In the rows, zero is written as 128.
Each path is a new rotation, seen through one point. The rows after it are directions, each followed by how far the rotation turns it, in degrees a step (0 if it stays put).
Each turn is a multiple of 5 degrees from 10 to 175, or 0.
Each row of a path follows its step; steps can be skipped.
Rotation 1:
step 0: [126 129 122 129 117 126 139 125 136 124 125 126 135 122 125 125 126 137
 121 136 132 130 129 138 123 128 128 136 126 132 129 118 133 132 133 131
 132 137 128 128 114 134 130 128 128 121 135 128 129 126 137 131 121 123
 130 124 117]
step 1: [124 125 131 132 128 120 131 122 135 122 129 136 131 123 118 116 131 130
 119 130 122 132 134 134 127 123 119 138 128 133 133 123 136 131 133 135
 129 128 125 122 131 125 134 119 135 126 125 127 125 128 133 130 122 116
 135 132 124]
step 2: [117 126 126 131 126 121 120 111 121 124 131 127 127 126 126 128 131 133
 118 130 119 129 130 126 129 129 126 131 128 131 129 123 133 128 130 120
 141 132 125 128 128 123 133 124 137 124 125 119 139 135 133 124 121 123
 137 127 128]
step 3: [119 128 129 141 131 126 131 124 128 131 130 123 130 130 123 129 128 136
 119 133 119 133 130 133 123 131 122 135 126 134 131 123 129 125 122 116
 146 128 127 127 126 132 126 134 128 132 127 133 134 125 130 129 119 136
 131 127 117]
step 5: [123 129 126 126 129 123 131 122 131 131 123 125 130 123 121 137 133 116
 124 133 129 130 130 129 127 124 124 133 121 125 127 124 138 131 136 127
 131 138 128 138 126 132 122 128 135 124 131 128 135 122 141 129 117 127
 141 131 132]
step 6: [122 127 123 138 131 124 137 123 131 140 124 137 124 122 121 124 130 123
 133 128 125 132 125 128 125 129 117 138 137 123 131 122 132 130 134 132
 139 135 129 132 135 127 131 132 127 122 127 127 138 129 132 135 119 132
 134 131 127]
step 7: [123 124 134 137 131 118 127 127 127 122 128 132 124 128 127 123 136 128
 126 128 134 130 119 126 124 135 124 132 129 125 124 117 126 136 131 128
 140 131 134 129 125 124 135 131 121 121 135 131 143 131 137 128 122 122
 131 117 126]
step 8: [132 128 135 132 121 119 136 132 133 121 123 125 130 132 120 126 138 129
 116 126 121 129 124 129 122 133 122 129 122 137 133 122 128 141 133 127
 135 126 119 133 125 130 123 135 126 118 132 129 133 127 134 122 122 131
 136 125 127]
step 10: [124 127 124 135 134 115 123 124 136 124 128 123 127 117 126 125 125 131
 131 137 122 125 134 129 129 124 122 129 128 132 132 122 132 128 125 121
 132 134 130 142 118 125 135 133 124 124 134 117 137 123 137 127 125 123
 130 129 124]
step 11: [126 120 128 139 128 117 134 130 122 124 126 137 139 130 124 128 125 132
 123 131 122 133 134 136 122 123 115 129 125 133 137 130 120 128 129 126
 129 135 127 134 130 134 135 132 125 127 135 123 138 125 132 135 120 125
 133 131 123]
step 14: [131 120 131 136 125 119 124 125 130 130 128 136 123 130 128 129 127 131
 128 119 126 140 135 127 131 125 122 136 131 137 131 118 137 126 132 119
 134 129 131 121 127 125 135 123 130 123 125 126 136 118 127 129 118 126
 142 130 127]
[131 127 130 128 128 127 131 129 126 128 129 128 126 127 129 127 130 125
 131 129 128 129 127 127 127 129 130 128 130 129 129 129 129 131 127 130
 127 128 127 131 127 128 127 129 128 125 128 129 130 130 129 128 129 128
 126 127 127]
35
Rotation 2:
step 1: [138 124 121 120 123 123 129 125 123 124 136 130 126 125 126 125 126 121
 125 129 129 135 124 136 123 133 123 130 136 126 136 128 130 121 133 119
 125 120 131 120 130 134 126 122 130 127 126 114 121 128 128 130 137 125
 136 116 127]
step 2: [127 118 130 127 131 126 129 122 138 123 128 129 127 137 120 135 129 133
 128 122 120 129 126 135 132 129 136 133 135 121 127 128 134 129 122 130
 110 126 132 124 124 126 125 130 135 129 132 138 130 134 128 129 128 131
 129 138 117]
step 6: [127 126 124 122 136 127 130 127 128 133 132 128 135 121 125 128 131 133
 124 134 130 132 117 123 122 128 126 132 127 136 129 112 133 131 135 135
 126 115 130 128 127 130 115 129 133 121 120 124 134 131 125 128 130 136
 119 129 132]
step 7: [127 124 124 135 125 122 139 127 130 131 123 127 126 129 128 130 126 133
 136 123 129 129 138 129 126 132 133 127 123 127 125 124 119 135 126 115
 126 126 145 124 129 132 138 115 137 129 119 124 126 135 126 134 127 131
 128 128 128]
step 8: [128 130 124 118 136 131 135 129 121 121 124 128 130 132 128 144 126 127
 127 125 126 134 129 121 125 135 126 120 128 129 136 128 132 124 117 131
 123 131 121 125 119 128 129 127 126 140 124 125 129 116 118 125 127 125
 131 126 121]
step 9: [136 129 123 133 129 122 121 124 127 126 133 130 133 128 127 127 129 128
 124 128 134 138 114 128 123 129 127 132 132 116 137 115 131 135 136 119
 126 122 131 122 127 125 118 121 119 122 129 123 136 132 129 127 134 128
 127 128 127]
step 11: [133 126 124 122 138 132 129 119 122 131 128 126 128 127 117 138 122 121
 130 127 132 129 127 122 130 128 122 130 144 143 128 130 129 122 124 122
 120 127 133 123 119 125 132 125 130 135 131 127 123 125 121 127 132 124
 123 129 129]
step 12: [129 125 125 130 132 114 125 122 133 129 134 135 132 131 120 132 130 132
 131 134 127 138 122 136 129 139 133 121 123 121 118 121 128 126 132 119
 125 127 126 123 132 135 124 125 116 124 129 132 129 124 124 133 126 121
 129 131 121]
step 13: [127 115 126 134 125 128 134 128 133 121 126 129 121 117 132 131 115 142
 127 130 130 124 128 124 125 125 132 122 130 127 141 129 129 123 125 131
 128 124 122 121 128 127 117 126 141 123 131 129 125 131 125 127 124 123
 129 124 124]
step 14: [134 126 130 125 134 134 132 131 126 129 130 130 132 126 109 132 134 119
 121 128 139 121 126 120 126 132 125 125 128 132 125 122 130 123 127 134
 121 116 136 118 130 126 128 126 132 128 125 122 126 129 128 132 130 140
 124 134 127]
step 15: [133 124 125 126 137 125 133 123 140 129 122 128 129 136 124 132 126 141
 129 131 120 137 123 132 132 133 138 126 128 130 126 121 121 126 133 121
 135 132 134 131 128 136 137 124 126 129 119 123 133 132 117 128 124 133
 126 128 128]
[127 127 126 129 130 130 127 129 129 127 126 125 125 127 127 128 128 126
 127 131 127 128 130 127 127 127 127 127 127 130 131 127 129 129 128 128
 126 129 127 129 127 129 128 130 128 127 129 129 128 128 124 127 128 128
 129 124 129]
140
[126 129 128 129 130 132 130 128 126 128 131 129 130 127 127 127 127 130
 127 131 128 126 128 126 129 130 128 128 129 127 128 131 131 130 129 129
 127 129 129 129 126 126 128 125 127 128 130 128 128 126 126 129 129 129
 128 129 128]
130
Rotation 3:
step 0: [125 134 130 126 115 127 126 127 142 124 125 131 126 133 132 120 125 119
 128 140 133 129 127 133 129 130 123 123 121 119 122 127 126 126 125 136
 121 126 114 115 131 126 120 129 135 131 120 129 127 130 130 133 125 128
 131 126 123]
step 1: [128 136 127 126 121 133 129 131 137 127 130 128 133 133 129 131 118 123
 127 130 135 128 123 127 137 126 127 137 131 130 118 135 127 129 122 136
 117 125 120 126 132 133 128 116 123 132 119 133 126 119 133 138 119 123
 132 128 129]
step 2: [126 121 131 131 129 132 126 130 134 125 132 135 124 132 123 122 121 125
 121 119 137 115 122 126 133 132 119 132 127 126 132 135 129 132 114 131
 121 121 117 132 134 131 127 125 125 127 121 134 128 123 130 131 136 126
 138 126 131]
step 3: [134 126 130 130 126 142 136 126 133 129 125 124 125 133 126 122 138 129
 126 128 135 125 135 132 138 129 125 125 136 121 133 142 124 130 114 132
 121 127 123 123 133 135 127 128 134 128 129 133 134 129 128 124 129 120
 136 121 131]
step 4: [141 130 133 127 125 130 133 139 132 129 131 131 135 135 128 129 128 126
 133 125 127 118 136 137 134 130 117 127 125 125 127 134 132 132 112 132
 123 135 131 121 133 130 121 115 134 123 137 128 128 128 122 127 125 127
 128 124 125]
step 5: [135 132 126 124 122 125 122 128 126 123 127 130 137 141 133 128 123 125
 128 133 140 120 133 129 130 123 121 129 118 125 128 139 129 135 126 123
 133 127 122 125 124 135 121 123 138 118 129 118 132 122 125 129 131 127
 135 122 132]
step 7: [128 130 132 139 117 127 130 129 133 129 136 115 132 135 136 124 131 124
 118 131 128 121 126 133 131 134 129 140 123 129 138 131 138 125 125 127
 126 121 126 122 134 127 132 122 126 126 124 125 123 126 122 128 126 132
 137 122 130]
step 10: [126 137 123 122 122 136 125 127 139 132 136 138 130 140 127 126 125 129
 128 130 130 121 118 133 131 130 127 138 127 125 120 126 124 129 122 129
 130 128 116 125 137 126 125 126 127 125 124 133 136 117 123 133 118 127
 133 119 130]
step 11: [122 118 126 131 127 134 130 127 138 119 130 130 124 137 123 127 126 124
 119 132 128 125 128 124 136 132 126 126 129 123 122 126 129 130 116 137
 122 124 123 136 130 132 125 120 134 124 122 125 135 117 129 134 127 129
 138 117 130]
step 12: [129 128 133 126 120 127 137 126 138 120 125 121 122 136 138 119 132 126
 127 121 129 125 131 131 140 131 122 127 127 132 124 132 121 129 114 128
 121 123 128 130 137 131 127 125 133 120 126 138 131 128 127 135 132 122
 132 124 125]
step 13: [137 131 136 125 126 136 131 135 133 127 134 128 137 141 131 128 133 118
 132 120 134 120 132 125 133 134 129 128 118 129 120 135 123 135 117 132
 123 128 132 124 136 128 124 124 135 134 124 123 126 128 129 124 129 122
 136 130 130]
[129 126 127 126 127 129 128 129 127 128 127 129 127 128 127 128 128 129
 127 125 129 130 129 126 132 125 127 129 127 126 127 130 126 130 126 129
 126 127 130 127 131 126 127 129 129 129 128 129 127 126 128 127 130 129
 126 128 127]
35
[126 126 126 130 127 129 130 128 129 127 130 127 124 128 126 128 130 130
 127 130 126 129 128 129 129 128 129 128 127 129 130 130 130 127 127 127
 127 126 128 129 129 126 127 127 129 127 131 129 128 129 129 125 127 126
 128 128 127]
85
Rotation 4:
step 0: [127 126 126 132 129 123 137 132 131 130 122 121 128 120 134 136 137 128
 128 133 123 130 128 138 115 123 117 127 128 127 136 126 121 125 131 132
 131 129 134 125 131 132 136 136 132 126 135 123 128 133 128 135 123 128
 116 126 119]
step 1: [126 126 124 126 131 127 134 135 128 137 125 121 129 124 129 137 139 129
 128 121 128 129 127 126 122 121 127 131 127 128 129 119 129 122 129 128
 139 128 119 124 125 133 129 131 117 126 131 125 125 140 114 124 118 125
 127 138 124]
step 5: [126 126 126 130 143 136 131 135 133 131 125 135 131 129 125 134 136 127
 130 132 127 131 123 128 117 126 120 127 124 132 132 129 134 124 119 118
 133 127 129 135 123 138 128 132 133 129 128 130 122 145 124 126 133 126
 134 126 125]
step 7: [125 122 124 125 133 135 130 145 136 121 133 133 116 124 123 136 134 131
 130 127 128 133 129 130 130 125 125 126 119 134 132 119 133 129 125 132
 138 138 128 136 131 136 131 127 126 131 130 132 132 134 138 125 123 128
 123 125 132]
step 8: [128 121 120 129 129 129 132 139 127 126 119 124 125 128 125 138 138 138
 116 125 133 133 124 138 122 130 125 124 124 133 123 129 131 135 126 124
 132 123 131 122 135 133 132 131 139 131 130 122 131 129 132 118 123 130
 126 125 131]
step 9: [127 123 129 129 127 129 123 134 126 115 121 132 129 129 126 132 143 136
 125 132 130 129 138 128 120 125 119 125 124 128 122 126 133 135 127 132
 143 128 123 131 133 133 136 132 125 130 121 123 129 138 122 132 126 132
 134 129 131]
step 10: [123 120 135 122 131 126 123 136 124 124 128 124 128 131 116 127 140 132
 125 128 126 122 124 128 114 133 123 119 128 129 127 118 136 126 133 125
 127 123 123 127 119 128 135 129 133 125 127 125 135 134 137 126 120 131
 130 131 127]
step 12: [116 131 123 127 135 119 125 129 135 129 128 122 127 123 124 133 146 129
 117 124 128 132 128 134 124 128 122 135 123 129 121 120 128 130 131 126
 134 129 127 127 122 133 127 136 129 118 129 131 125 123 132 125 122 126
 131 137 127]
step 13: [122 114 131 133 126 121 125 128 132 130 125 128 119 124 127 131 144 125
 133 129 128 145 125 131 116 129 121 135 130 133 122 126 125 128 130 124
 133 127 127 132 130 124 129 135 131 127 126 134 131 137 122 132 124 125
 129 124 125]
step 14: [122 122 134 126 131 125 127 135 130 134 132 122 132 126 125 118 140 131
 126 123 126 128 126 135 122 134 119 127 122 135 125 124 131 125 130 125
 134 132 124 126 138 121 128 127 123 131 137 136 126 134 122 123 117 120
 141 131 132]
step 15: [124 121 134 137 139 127 122 136 131 119 125 128 133 128 130 130 140 131
 135 122 128 132 130 139 128 135 130 134 127 132 129 120 132 128 127 130
 130 133 125 138 126 124 134 125 130 131 127 132 134 123 128 123 122 112
 130 118 126]
[128 126 130 129 127 130 129 127 127 131 125 127 132 128 129 126 129 128
 129 130 128 128 129 126 124 126 128 126 128 128 129 128 129 126 127 129
 130 126 127 127 128 127 127 126 127 126 127 131 127 130 128 128 128 129
 130 127 128]
85
[127 130 129 127 127 129 126 128 129 127 131 126 128 127 127 128 130 128
 127 129 130 127 132 127 128 127 126 127 125 128 130 129 126 127 127 127
 129 130 128 129 126 128 126 127 124 126 126 127 128 127 130 126 128 126
 129 127 130]
140
[128 126 131 129 130 130 128 128 128 128 128 131 127 130 128 127 129 127
 129 128 127 126 128 127 132 127 130 128 127 127 128 128 127 128 130 128
 128 129 126 127 127 128 131 127 127 126 131 129 128 127 131 125 127 128
 127 128 128]
85
Rotation 5:
step 0: [123 120 135 120 127 124 131 129 128 117 132 128 117 117 118 120 125 120
 134 132 129 131 130 129 126 126 125 119 126 129 134 134 118 118 133 128
 123 131 126 119 131 122 128 132 131 128 123 130 120 129 129 122 130 118
 127 126 126]
step 4: [129 122 134 129 129 128 128 127 126 125 122 125 124 121 131 130 125 124
 123 136 123 136 126 135 121 131 126 128 121 121 126 132 125 124 131 132
 128 135 113 118 121 122 131 122 121 119 124 133 127 134 132 126 135 118
 128 135 136]
step 5: [130 125 132 127 128 121 130 133 136 114 130 135 122 131 139 127 131 123
 112 131 123 124 132 124 123 136 133 123 131 124 126 131 120 125 131 131
 130 124 125 128 133 118 130 115 127 126 130 136 125 126 135 123 134 130
 130 128 127]
step 6: [126 128 134 129 128 131 133 134 136 130 124 130 124 136 119 126 120 127
 123 128 133 124 133 128 123 126 129 116 129 122 127 114 117 124 125 132
 126 118 127 122 130 120 138 119 134 128 128 126 125 130 127 129 128 124
 118 127 119]
step 7: [122 123 135 124 122 131 138 124 129 131 122 126 130 135 124 126 118 127
 125 134 133 140 127 131 131 120 134 122 122 129 129 128 121 123 123 121
 131 135 120 113 123 125 132 127 127 120 125 132 127 121 134 129 131 123
 130 135 123]
step 8: [121 130 134 118 126 118 126 131 126 121 126 122 131 127 131 130 130 123
 119 140 134 128 131 126 126 133 132 131 127 130 126 135 128 121 131 128
 131 124 118 124 133 124 120 122 133 115 127 130 113 125 132 120 130 121
 132 127 125]
step 9: [126 126 133 124 127 127 126 134 132 123 126 129 116 126 129 122 123 122
 125 127 128 125 128 118 128 127 127 133 129 124 127 123 119 131 128 131
 137 127 119 126 128 118 130 121 144 134 124 133 119 133 118 125 131 118
 121 121 128]
step 11: [121 131 134 117 132 130 131 134 129 123 121 127 138 123 130 129 127 126
 126 137 127 124 137 138 125 123 133 125 132 129 121 123 132 121 125 138
 135 133 116 120 127 124 129 125 127 123 128 124 124 119 137 126 138 133
 125 124 127]
step 12: [120 124 130 132 131 126 126 135 128 121 127 125 126 122 126 124 127 113
 128 138 121 133 133 128 134 129 129 119 129 124 131 130 117 133 129 131
 136 125 118 124 132 128 127 119 129 133 117 125 117 130 135 132 132 121
 127 121 130]
step 14: [125 127 135 120 126 125 134 140 135 128 125 132 133 130 136 123 119 134
 122 133 132 125 127 134 132 129 131 124 130 129 135 122 120 126 127 134
 130 124 126 126 124 118 131 128 124 118 129 129 132 122 123 122 146 130
 127 127 127]
step 15: [121 128 132 126 126 130 132 134 135 121 133 128 125 130 119 126 126 121
 132 133 140 130 126 133 131 128 130 111 137 134 133 130 126 121 129 131
 136 131 121 121 131 122 130 129 121 131 128 127 115 127 130 121 133 121
 124 125 125]
[128 126 128 131 128 126 126 127 128 125 127 129 128 128 128 126 129 129
 128 129 125 130 127 128 127 128 127 130 130 125 128 131 131 128 129 128
 129 125 126 128 129 129 129 127 127 129 129 128 125 127 129 127 126 126
 128 127 129]
95
Rotation 6:
step 0: [129 119 126 128 128 121 130 123 122 128 129 125 126 132 132 125 124 123
 127 126 127 125 121 124 121 121 116 135 134 130 123 116 125 134 128 130
 128 128 128 130 126 124 121 127 128 120 130 143 129 129 136 125 131 132
 125 121 114]
step 1: [134 130 132 122 125 125 130 131 128 115 132 123 125 143 123 132 135 119
 125 137 127 124 124 122 121 129 124 122 122 128 134 130 122 133 125 128
 131 123 126 129 129 124 129 116 132 125 125 134 130 129 132 125 122 117
 123 125 132]
step 3: [135 130 121 123 128 134 124 116 129 129 133 135 132 126 129 120 135 131
 133 132 128 131 121 118 125 125 127 128 129 128 113 132 127 130 131 126
 133 135 130 132 138 134 136 132 133 127 136 127 131 130 128 131 121 123
 128 121 116]
step 4: [135 128 139 133 127 135 130 129 132 128 128 130 140 137 126 127 131 122
 133 122 134 126 123 126 133 133 125 125 122 134 129 134 121 128 131 133
 130 128 135 126 126 125 126 120 130 121 136 120 129 130 137 136 123 131
 134 135 115]
step 5: [132 122 127 136 120 127 129 119 132 134 134 131 126 132 124 128 124 129
 122 120 134 119 131 135 134 129 126 128 123 128 121 122 125 135 131 134
 128 135 123 136 126 134 131 113 127 120 129 124 131 120 121 125 124 126
 125 136 133]
step 6: [123 126 129 130 129 126 123 118 127 129 128 126 123 133 125 122 126 128
 128 128 133 124 130 125 120 124 121 128 129 135 114 116 128 128 125 127
 129 130 121 129 124 122 130 130 123 116 118 132 119 129 136 138 132 129
 123 126 122]
step 7: [133 126 137 119 120 126 127 133 127 128 128 127 120 133 117 126 132 120
 123 130 125 130 119 122 127 130 121 133 123 124 123 130 128 132 122 127
 132 121 124 124 132 115 125 118 123 128 133 122 121 125 130 131 130 119
 125 120 129]
step 8: [126 129 130 130 115 122 122 123 121 124 132 124 128 134 127 126 121 136
 124 123 123 124 134 124 129 132 126 133 122 123 137 122 125 120 138 131
 137 128 125 131 134 126 120 126 128 131 133 128 126 139 122 128 122 117
 130 123 122]
step 11: [128 122 132 120 126 125 137 116 131 123 134 133 126 129 124 127 124 128
 134 125 133 118 129 128 132 130 126 136 118 121 130 128 130 139 132 126
 133 134 121 135 125 128 134 119 133 128 130 129 135 129 128 125 129 128
 126 143 125]
step 13: [128 125 130 123 124 125 123 127 131 131 136 131 121 132 120 133 137 118
 122 121 121 125 127 125 128 130 126 116 126 117 123 132 128 121 115 127
 127 135 127 124 137 127 130 120 125 124 130 124 126 129 136 130 131 122
 122 123 124]
step 14: [127 124 134 133 126 124 126 127 136 131 126 126 126 133 131 126 129 134
 128 125 127 120 128 128 124 128 123 125 120 124 132 117 126 125 124 127
 141 129 122 130 138 120 122 135 125 133 133 118 130 132 123 126 125 122
 132 131 112]
[127 125 128 127 130 129 126 128 127 131 126 129 126 124 126 127 130 128
 128 127 129 127 127 127 127 128 127 128 127 129 126 131 130 129 126 126
 130 127 128 128 129 127 128 131 129 127 127 129 128 129 126 129 129 127
 129 129 126]
100
[126 130 128 129 129 131 126 128 128 130 126 127 127 129 127 130 127 127
 128 130 127 129 126 124 127 127 127 127 128 128 130 129 126 130 128 125
 128 127 130 127 126 129 131 127 126 127 126 128 127 126 129 129 127 128
 130 127 127]
125
Rotation 7:
step 1: [131 133 125 129 134 131 124 128 122 123 121 126 127 130 133 129 119 136
 127 136 130 127 135 125 132 127 130 125 127 135 134 129 133 134 128 129
 136 123 124 122 135 118 122 121 133 124 127 124 131 112 129 130 126 132
 119 124 122]
step 2: [134 119 129 133 136 129 130 125 124 134 133 125 127 130 126 124 126 127
 133 126 132 130 123 130 128 120 135 131 134 118 117 137 126 136 120 126
 123 121 131 128 126 123 122 132 120 129 132 127 127 136 114 126 127 128
 134 128 129]
step 5: [129 128 133 131 123 125 121 125 126 119 141 139 123 137 125 129 122 127
 120 134 133 125 126 129 130 130 127 126 134 121 128 124 135 125 122 132
 125 127 134 126 121 122 124 129 124 126 118 130 133 130 121 126 131 136
 133 135 130]
step 6: [127 136 119 131 133 124 132 131 128 136 126 126 133 123 127 126 130 115
 127 121 134 125 130 142 127 131 131 127 138 130 131 128 124 132 136 121
 126 128 132 121 128 140 126 132 135 123 122 130 130 129 129 128 127 121
 121 127 130]
step 7: [128 122 126 131 122 126 129 129 126 116 126 122 121 131 121 131 125 134
 128 124 122 130 119 119 120 125 132 117 124 134 128 129 127 127 131 136
 124 123 128 126 125 131 130 133 136 124 134 118 132 132 136 128 126 128
 132 120 122]
step 8: [125 135 133 130 127 121 130 123 116 126 142 130 129 132 137 122 130 135
 134 134 125 122 123 127 130 132 127 133 128 130 128 130 127 130 128 124
 141 130 130 130 129 129 133 129 119 127 122 132 126 129 129 130 119 123
 134 139 123]
step 10: [140 126 128 135 127 136 125 123 130 125 124 120 122 131 135 124 136 130
 124 129 120 121 127 124 126 134 125 127 138 129 125 128 126 130 133 132
 133 129 123 125 127 122 116 128 127 128 133 123 138 130 128 129 126 125
 119 118 124]
step 11: [122 129 126 133 139 126 137 127 129 133 135 135 140 131 126 128 136 138
 129 129 120 133 125 130 123 126 132 137 122 122 119 126 131 131 122 131
 126 130 130 125 131 126 132 137 130 130 132 131 135 130 128 125 125 131
 135 135 130]
step 12: [134 126 126 120 120 126 127 126 128 134 123 122 125 128 127 128 127 130
 133 132 141 120 131 133 128 127 121 129 129 123 123 131 132 120 127 131
 130 134 126 125 129 135 141 123 132 128 126 125 126 124 135 135 133 140
 120 132 130]
step 14: [127 123 123 129 134 122 139 130 131 123 135 125 129 135 131 127 121 131
 123 132 134 122 124 129 133 123 130 133 136 126 128 125 132 128 125 134
 121 119 136 118 140 122 121 125 129 129 130 128 128 121 126 122 125 125
 128 133 134]
step 15: [135 123 124 126 122 132 127 133 122 138 121 119 132 121 126 129 124 123
 136 120 128 120 123 138 123 133 128 128 126 127 129 134 128 133 126 124
 125 121 129 133 128 124 136 137 132 121 126 127 124 135 127 137 125 127
 133 131 127]
[129 126 129 128 127 126 127 127 127 128 127 129 127 129 128 128 128 127
 131 125 127 129 128 125 125 129 128 126 130 127 128 127 127 129 128 129
 130 126 125 129 126 125 128 130 127 129 127 126 127 128 126 127 129 130
 125 128 127]
130
[130 128 127 126 128 128 128 128 125 127 130 129 127 127 127 126 131 126
 127 128 127 130 126 128 128 129 127 128 129 127 127 126 129 126 131 127
 128 129 127 129 129 127 128 129 126 128 127 129 131 127 125 128 129 128
 132 127 127]
135
[127 128 127 129 128 128 130 127 130 126 131 131 125 128 128 128 128 128
 129 126 126 127 128 130 128 125 127 127 127 127 127 131 128 129 126 129
 128 127 129 129 128 127 129 127 125 129 128 129 131 126 126 129 127 126
 127 131 129]
120
